Rotation paths and how fast each direction turns (degrees each step)
Each turn is a multiple of 5 degrees from 10 to 175, or 0.
Each row of a path follows its step; steps can be skipped.
path 1
step 0: [-10  -2 -13   1   9   2   2   6  -6  -4   3  -1 -10 -13  -2 -10  11  10
  -1  10  -7  -6   9   3   0   2  -3  -7  -7   3  -6   7   4  -3   3]
step 1: [ -3  -4   8  -1   1  12  -5  -3  10  -4   0  -2  -3   3  12  -5   0   8
   0  -4   3   4 -11  12  -3  -5 -13 -11  -4   4  10   4  10  -1   1]
step 2: [ -2  -7 -13   0   2  -2   4   0  -9 -10   1   2  -2   4  16  -6  -5 -11
   5   8  -2  -7 -11  -5   5  -8   5  -1 -11  -2   1  -3  -1 -13  -4]
step 3: [ -4  -9  -1   6   2   7 -14   0  -6  -3  16  -1 -10   5   0  -1   8  -4
   8   1  12  -1  10  10   3  -8  -2   2   4  -8  -7   4   7   4   0]
step 4: [-24   0  -2   0  -4   7  -1  -6   3   2  -1  -7  -2  -9   8   2   7   5
   5   1 -10   1   0  -8   3  -8  -3  -4 -10   5  -1   9  -4   1   9]
step 5: [ -6   0   5   9  -6  -8  -9   0  -2 -12  -5  -2   4  -9   1  -2  -1  -3
   2   4   4  -2 -14  17   6  -7  -5  -4  -1   6   3  -3  14  -4  -6]
step 6: [  0  -4 -16   3  -1   5  18   9  -3  -2   6 -10  -5  -2  11  -2  12  -3
   2  -5   5   2  -1  -1   6  -5  -2   2  -3  -2  -6   5   7  -8 -10]
step 7: [ -8   1  -1  -2  -5   1 -17  -7   5  15   0   1  -9   5  11  -4   9  -4
  -8   2  10 -11   5   9   1  -5  -5  -3  -5  -2  -3   5   3  -3  -2]
step 8: [-14   0  -7  -4   9  -2   3   7  -1  -6  -9  -2 -13  -6   2   2  -1   6
  13  15  -6  -7   0   1  -2  -2   2  -7  -4   5   0   4  12  -4   6]
step 9: [ -1   2   5   6   2  16  -5   0  -9  -8   5  -5  -4   6   7  -6   1   5
  -4  -1   1   8  -7   9   2  -9 -13 -13   1   2  -2  -7   9  -3  -8]
Directions:
[-1 -2  2 -1  1 -2  2  2 -1  0 -2  2  1 -1  0 -1  0  0  0  1 -5  5 -4  2
  3  1 -7 -1  1  2  0 -1  0  1 -1]
90
[ 4 -2 -3  2 -1  0  1  3  1 -2  1  2  0  2  3  4  0  0 -4 -2  2  0 -4 -1
  2  0 -1  3 -4  0  4 -3  1  0 -3]
90
[ 1  4  0  0  2  0  2  0 -1 -1  3 -2  1  1  1 -2 -4 -4  2 -5 -2 -1 -3  0
  3 -1  4 -4  3  1  0 -2  2 -1 -3]
100
[ 1 -2  2 -1 -4 -6  1  1  1 -4 -4  0 -2 -1  1  3 -2 -1  3  4  2 -1  0 -1
  0 -1  1 -5 -1 -1  0 -2 -2  0 -2]
120
